Where one turn sends some rows of the set: a few examples, then the rows asked
nesig: [-18 -16 -17 -49  -2  15  19 -23 -17 -32 -19   1  -5]
gogad: [ -8 -10 -12 -15 -36   9  28 -31   8   1   0  21 -21]
Fetez: [ 21  -4  29  -7  -2  19   4 -36 -15 -19 -43 -23 -18]
dap: [ -1  17  25   2  -9 -12  -3 -18  25  33 -22 -15 -19]
fibuf: [  8 -33  -8 -15  32   1 -38 -13 -23  -3   8  24  29]
maz: [ 18  -5 -36 -29 -12  32   6  12   4 -34  -6  26   5]
Vatu: [  5 -16  27  33  26  -3 -28  -6  -8  29   2 -14  -4]
Teso: [ 28  13   8 -18  11  -7  -3 -19 -29  20 -45 -15   8]
kanu: [ 24   9   0 -29 -10   2 -24  40  26 -10  -7  11   0]
Besin: [ -2 -12  -4  -9 -16  17 -42  15  12  12   7  15  37]
Nin: [ 17 -16 -37  -6  31 -19   3  -9 -18   1  38  -1  -3]
Tigos: [ -6  -9 -11 -26 -34  18  20 -39   9  -6  -2  21 -16]
Tefad: [-21 -13 -24 -32  30 -16   2 -20 -25 -26   9  -3  10]
Kom: [ -2 -12  -8  30 -16  24   3  25  -4  -4  23  12 -25]
zifof: [ 23 -28   6 -31  14  12 -34   4  41  16   3 -14   8]
tila: [ 14  -6  23   1  37  20 -31  25 -14 -24  17 -14   9]
Kese: [ -7  -7  -8   8 -16  11  15 -26  -3 -49  21  10 -22]
Noti: [  3 -24   8  11  12 -10 -18  16 -28  41  11  -5 -18]
Megud: [ 15 -11 -10  25  36   0 -10 -19 -37 -15  13 -30  11]
vil: [ -2  -9  11  -8   3  47  -6   5  27 -37  29  -6  -4]
ber: [  1  12  46  -7   5  34 -26  -9  13 -18 -19 -12  13]
gapu: [ -1  -1 -26  10 -27  22  19  15  15  17  17  -8 -25]
Zak: [ 28   8  10 -11   4 -10   9 -20 -23  27 -47 -15  -2]
fim: [ -4   2 -15 -38  27   0   6 -27 -22 -14 -33 -28  19]
Rugiv: [ 13 -20 -33   6  27 -22   7  -7 -19  15  32  -5  -3]
noka: [ 15  14  23  14  -8  19   7  -7  35   6 -25 -19 -32]
muguz: [ 28   6   2 -34  25   1 -14 -32  32 -10 -35  -9  12]

Fetez turns into Megud
fim turns into Tefad
And these:
fibuf turns into maz
Besin turns into kanu
Kom turns into noka
Tigos turns into Teso
Rugiv turns into gogad
Noti turns into gapu
ber turns into tila

Where one turn sends some rows of the set: a few examples, then the rows asked
zifu: [ 20 -27  39  22 -10  16  10  -3  12  44 -21 -13  -2 -47 -14 -12  35  32
  43]
dufa: [-10 -43  37  -4   2 -19  14  10 -33  33   6  12  19   7  -1 -35 -18   1
  -6]
nafu: [  7 -13  28  -9 -14   0  17  19 -20  10  -7 -33 -29 -53  -7 -26  -4  53
  14]
boned: [ 12  10 -30  16 -35 -19  11  28   6  31 -17  37 -14   3  -9  18  24  32
   1]
kuro: [-10  -6  10  11  -2  55  30  37   3  42   9  -5   6  -5   7  18 -22  31
 -30]
Kag: [ 24 -11  14   4 -33   3 -10   5 -18   5 -17 -27 -44 -50 -18 -26 -12  30
  21]
fege: [-14 -19   3   8  11  41  27  42 -12  28   4 -14  13  -8   0  45  -9  21
 -16]
gaz: [  0  22   6  24 -37  21 -36  34 -30  62  -9  29  13  -8  -9  -4  16  23
  17]
zifal: [ 34   3  23   6   9  23   2 -19  -3  42 -19 -18  -9 -53 -23   0  28  31
  25]
simek: [-30 -10   7   2 -13 -39 -17  -3   3  44  10  -9  -2 -23  16   0 -28 -28
  -3]
Med: [-23 -13  22  53  -3  33  11   2   0  -4 -10  -3  11 -32  23  27 -11  33
 -17]
femop: [ 30  26 -18   1 -38 -12   1  26 -26  29   4  33   4  -5 -13  14  28  28
 -10]
nuvo: [ -1  -8  20  49   7  24  16  10   5  -5  17   5 -11 -31  36   8   1  29
 -32]
Sil: [-36 -12  30  -5 -35 -17  -4  -1  11  51 -10   9   5 -10  24 -23 -19 -21
 -13]
bafef: [ -4   6  13  54  -6  45  10   3  15   4   8  -7   1  -4  34  11  14  29
 -14]
mopa: [ -7 -11 -33 -12 -29 -12  -8  23 -12  28  -6  47  -2   2 -17  18  19  26
  -7]
Masag: [  5   2  -4  17 -24  -3 -38  45 -11  53   1  30   7   2  12 -14  24  28
  32]
sadi: [-26 -45  32  11   9 -27   5  -1 -13  23  -6  -9  24   6 -19 -17 -21  -2
   4]
kiti: [ -3 -13  21  14 -25 -26 -24  -2   7  56  -7  -6  21 -31  11 -20 -30 -24
  -7]
timi: [ 32 -37   6  -2 -31  -2  -3  21 -19   7  -6 -38 -22 -52 -12 -27  17  24
  25]

kuro turns into zifal
Sil turns into femop
And these:
gaz turns into fege
simek turns into boned
mopa turns into bafef

Where one turn sends some rows of the set: a few examples, then the rows asked
Vuka: [ -7   1  33 -10 -28 -10  15  28 -17 -53 -22 -28]
Vup: [ 20 -51  -5 -18  13  23 -15  -7 -36 -23   4   3]
buros: [ 31 -13  23  17 -28  20  30  19  -4 -24 -19 -41]
fiz: [  5 -11  23  -7   7   5 -40 -33 -26 -15  40 -17]
Bor: [ -8 -32  42  -4 -27  -3  -2 -31 -48   7  38 -46]
Numip: [ 26  12   6  -5 -16   2   4  26  -7 -52  -5 -31]
kabaz: [  0  -8  47 -25   8 -16 -19 -25 -31  -6  32   8]
mubo: [  5 -42  28  20 -13   2  35 -46 -20   9  -6 -31]
mogu: [  0  -9  10 -16   8 -23 -35 -43 -29 -26   7  -4]
varan: [  9  19  28 -34   4 -27  -4   1 -24 -33  23  -2]
mav: [ 21 -37  38  28 -24  31  22 -16 -12   7  -2 -39]
zuvip: [  2 -32  21   4   2  -8 -10 -64 -32   6  10 -19]
tozun: [  8 -32  21  15 -25  -2  52  -4  -4 -19 -21 -33]
Pul: [ -6   4  32 -15  -2 -15 -41 -35 -50 -20   7 -20]
gatis: [ -5 -16  43   4  -6  -2  -8 -54 -52   8  12 -36]
Gebe: [ 15 -45 -10 -23  13  17   1   7 -28 -38  15   0]
nade: [ 27  24  25 -22 -12 -20  27  20 -20 -34  -8 -18]
geti: [ 32 -49  -5  -9  10  28  -4 -18 -43  -8  -6 -10]
zun: [  5 -31  41   2 -54   3  17  23 -27 -20 -19 -44]
kif: [  7 -31  62  -4  -5   2  -3 -34 -31  21  10  -1]
los: [ 38 -44 -11  -5   9  27  21 -14 -42  -8  -6 -24]
fola: [ -5 -20  44  10 -33   3  48  10 -19 -24 -14 -44]
guzi: [  0  -4  24 -21 -19 -19 -28 -28 -57 -12  35 -43]
Lov: [  9 -36  37  15  -5  24 -13 -40 -24  12  27 -27]
kemol: [ -5 -47  50   7 -45   7  20  -5 -34   3  10 -47]
zaz: [ 11  11  14 -26 -28 -23 -29   2 -51 -35   5 -41]
duk: [ 34 -37 -15 -11   8  22  35   1 -34 -21   5 -25]
Kinut: [  2   0   1 -21  -5 -27 -18  -2 -13 -55  -8  -7]
zim: [ 24 -27  58   9 -20  10  28 -16 -26  20 -21 -17]
Nizom: [ 34   0  40  -1 -25  -3  43  12 -21  -7 -30 -24]
tuli: [ -8  11  28 -22 -12 -19 -30   4 -33 -53 -10 -18]
mudez: [ 13  -2  23 -14 -46 -13  -8  27 -35 -39 -22 -41]
Dun: [ 15  14   7 -18   2  -6 -31   1 -18 -47  26 -19]
fofo: [ 21 -37 -15 -19  11  17  25  13 -27 -37  15 -14]
ror: [ -6 -27  49  16 -21   8  36 -31 -36   6   2 -49]
duz: [  7 -10   7  -6 -21 -16  27  15  -1 -53 -25 -20]

fola turns into Vuka
kabaz turns into kif
And these:
mubo turns into tozun
mav turns into buros
los turns into duk
guzi turns into Bor

Where one turn sends some rows of the set: a few examples, then the rows asked
Ledo: [-19 -16  19 -44  19 -67 -22   4 -46   5   6  -6 -14 -34  46   8  16 -15]
Reni: [-60   0 -22 -14 -53 -39   9  25 -59   6  -2  16   8 -69   4  39 -12   2]
Pes: [-27  54  26  -7 -15 -74   5  28 -61  19  36  -3   9 -47  25   3  -6  -6]
fidob: [-50  26  22 -18 -37 -18  -4  -2 -71  -2  18   9 -16 -35   3 -14 -33  -6]
neton: [-43  43  16 -10 -26 -84  -1  45 -49  22  24  10  -1 -67  21  25 -12   4]
mima: [-34  19 -38  -3 -26 -22 -27  45 -41   1  31 -15 -29 -40  20  23  18 -49]
fip: [  0 -28  20 -17  10 -56  14   8 -10  26  35   4   6 -25  30  -2 -36 -18]
vut: [-40  37 -10 -21 -34 -35  -6   9 -61  42  43  23  -1 -13   1  -7  -2 -38]
tomar: [-38  32  -9 -18 -22 -17  19 -13 -46  -3   9  -5  33 -45  -6  39  -6  18]
tufuz: [-44  55 -11 -34 -28 -27  -8 -16 -12  28  31  15   2 -17 -14  33   0  -5]
Muru: [-46 -42 -13  17 -35 -28  15  34 -19  35  38  -6   0 -30   4  -3  -3   5]
zap: [-43  62  11 -21 -47 -83   1  18 -28  -8  17 -14 -13 -42  38  14  -9 -14]
nuraf: [-65  27  11 -29 -54 -24 -13   1 -38  -7   3  15 -31 -47  -2   9 -37   0]
kofim: [-22  36 -28  -2  -4 -14 -28  30 -36   9  45 -21 -17 -25   8  23  22 -42]
kena: [-47 -23 -16   5 -37 -28   6  21  19  38  35  -4  -8 -26  -8  19  -2  16]
zuka: [-46  62  13 -25 -30 -83  -7  24 -16  15  22   2 -12 -54  18  33  -8   5]
nedon: [-24  36 -30  -5   5 -10 -26  27 -24   9  39 -17 -10 -42  -7  49  21 -14]
nipef: [-24 -22  16 -45  22 -69 -22  12 -40   8   1   2 -11 -48  36  26  11   2]
Fupal: [-26  -6 -35  -7 -26 -40  -8  11  21  25  34  13 -40 -52  17  46  19 -12]
goz: [-30 -15  10 -51   3 -71 -24   4 -26  -5  -8  -5 -26 -41  45  24  13 -13]
posur: [-28  22 -34   1  -9 -10 -13  29 -32 -17  19 -31  -7 -56   7  54  15 -11]
sov: [  0  -5 -23  10 -16 -17  25 -17 -25 -11  35 -27  -9 -32  40  12  22 -18]
Dol: [  0 -17 -15  18   4 -25  16   9 -48  28  53  -1  -3 -40  23   6  20 -14]
sop: [-31   5 -37   5 -19 -16 -15  47 -54  -8  21 -21 -13 -58  15  38  15 -28]
nuse: [-39 -23 -14   9 -45 -19  26   5   2   0  24 -34   1 -15  13   3  -1   5]
bepi: [-20 -28 -28  11  -7 -37   1  30 -24  41  45  22 -21 -63  14  33  17  -6]
Nake: [-50 -16 -19  -1 -57 -29   8  15  18  18  32 -15 -20 -10  10   0  -1 -11]
Kan: [-14 -24   8 -31  -7 -62   3   8  27  18  22   7  -9 -34  24  27 -39  -9]
taniv: [-31 -19  -2  15 -27 -16  20   9 -14  27  45 -22   8  -6   4 -14   2   3]
nator: [-29  58  21 -11 -26 -70  14  12 -47 -10  19 -22  12 -49  32  14  -8   4]
niki: [ -2 -29  13 -19  -3 -52  22  -3  -2  -6  17 -14   7 -32  40  10 -39 -10]
Kisum: [-20  -6  17 -49  15 -64 -19  -8 -28  -6   0 -13 -13 -33  43  20  15  -6]
bama: [-29 -11  14 -53  16 -73 -33   7 -22  16   5   6 -25 -37  34  24  14  -9]
zimi: [-54  17 -22 -22 -74 -41   4  12 -59  -3   9   6 -11 -32  26  -1  -6 -45]
bezi: [-61  30  17 -29 -35 -27 -19   7 -43  19  20  31 -29 -42 -14   5 -34   2]
Pefor: [-18   0 -35  -6 -38 -32   6 -10  11 -10  27 -16 -37 -32  38  25  20 -28]
getid: [-16 -43   8 -18  -6 -65   9  26  -3  23  23  15  -3 -46  30  15 -39 -15]
pab: [-50  41  19 -28 -38 -16  -5 -17 -42 -12  10   3 -18 -31  -2   4 -33   3]
nibov: [-53  19  21 -18 -28 -19  -6   7 -65  11  16  22  -9 -53 -13   5 -37  15]
Vopab: [-13 -24   6 -29 -21 -62   8   5  17   3  19  -4 -15 -22  43   6 -37 -32]

neton turns into zuka
Fupal turns into Pefor
zimi turns into tomar
And these:
kena turns into Nake
mima turns into posur
goz turns into Kisum
bezi turns into nuraf
Kan turns into Vopab

Where one turn sends some rows of the set: a few examples, then the rows asked
Pabaf: [-29  -8  28  13 -33  -3 -11  32  -6   4 -27 -40 -10  22 -60 -16 -12  15
  -9  -6 -10]
Dolen: [  8  47  19  14 -20 -10   4  36 -29  22 -24 -38  56 -31 -30  -6  11  11
   0 -29  36]
nuro: [-24 -17 -27  43 -25  -1  -9  -7  -1 -11   5 -35   5 -11  -3  17  22  18
  -8  -1  19]
Lave: [-29   6  21  21 -37  10  -2  21  20   3 -33 -51   4  22 -45  -7 -10   5
  -2   0 -11]
pulob: [-24  17  32   8 -33  10  -4  12   9  11 -23 -52  10   5 -58 -40 -23   6
   2   1  11]
dadud: [  9   7  27   8 -35  46 -11   0 -31  -6  20  17  -2 -10 -25  14  45 -14
 -11 -59  -2]
pem: [-27  16  23   9 -38   6  12  42   9  11  -9 -33 -27  13 -19  -3 -15  19
  -8  10   3]
Zufa: [  8   1  -1  16 -29  46 -20  11 -37  -2  12   5  17 -31 -52 -13  29 -19
 -21 -40 -22]
tife: [ 17  37  28  33 -13 -18  19  27 -31  22 -18 -39  47 -27  -7  16  32  13
 -18 -31  36]
vur: [-19  10  51 -16 -12   9  28 -20 -13  21  26 -25  21  -7 -56 -61  31  15
 -20 -43  14]
mur: [ 13   6  -4  20 -44  34  -3 -16 -26  -8   4   3   6 -28 -52  -6  46 -21
 -19 -42 -19]
kadi: [ 17  39  31  18 -31  10  11  48 -28   3  -7 -12  28 -18   5  29  17  15
 -29 -25  39]
pesap: [ 21  19  10   1 -44  21  -9   0 -26   3  -7   0  25 -40 -65 -20  41 -13
 -11 -58  -5]
Karid: [-21   2  53 -11 -13  12  22 -10  -7  38  43 -18 -19  18  -6 -31  28  14
  -8 -36   2]
sigu: [  7   5 -23  17 -31  -1  -3  -9  -5   5  18 -31  38  -6  28   4  47  37
 -31 -34   7]
Kofov: [-15  -7  50 -13  -5  -1  21   2 -15  38  41 -16  35  14 -24 -50  24  19
 -27 -47   2]
vumez: [-23   9  44  -7  -9   9  40 -22  -4  27  40 -29  31  15 -20 -48  34  19
 -28 -34   6]
lifo: [-26 -22  -6  13 -20  25  -6  -4  24 -15   5 -30   9  -1 -14   9  61  32
 -28 -42 -17]
nop: [-12 -30  27  32  -5  -9   4 -16  28   9   8 -47   8  -5   9   0  38  34
 -34 -20  24]
Ner: [ 19  33  33  26  -6 -10   3  37 -53  20 -11 -41  36 -27 -10  -4  16  20
 -34 -22  37]

pem turns into Karid
tife turns into Lave
And these:
Pabaf turns into Kofov
pesap turns into Dolen
sigu turns into nuro

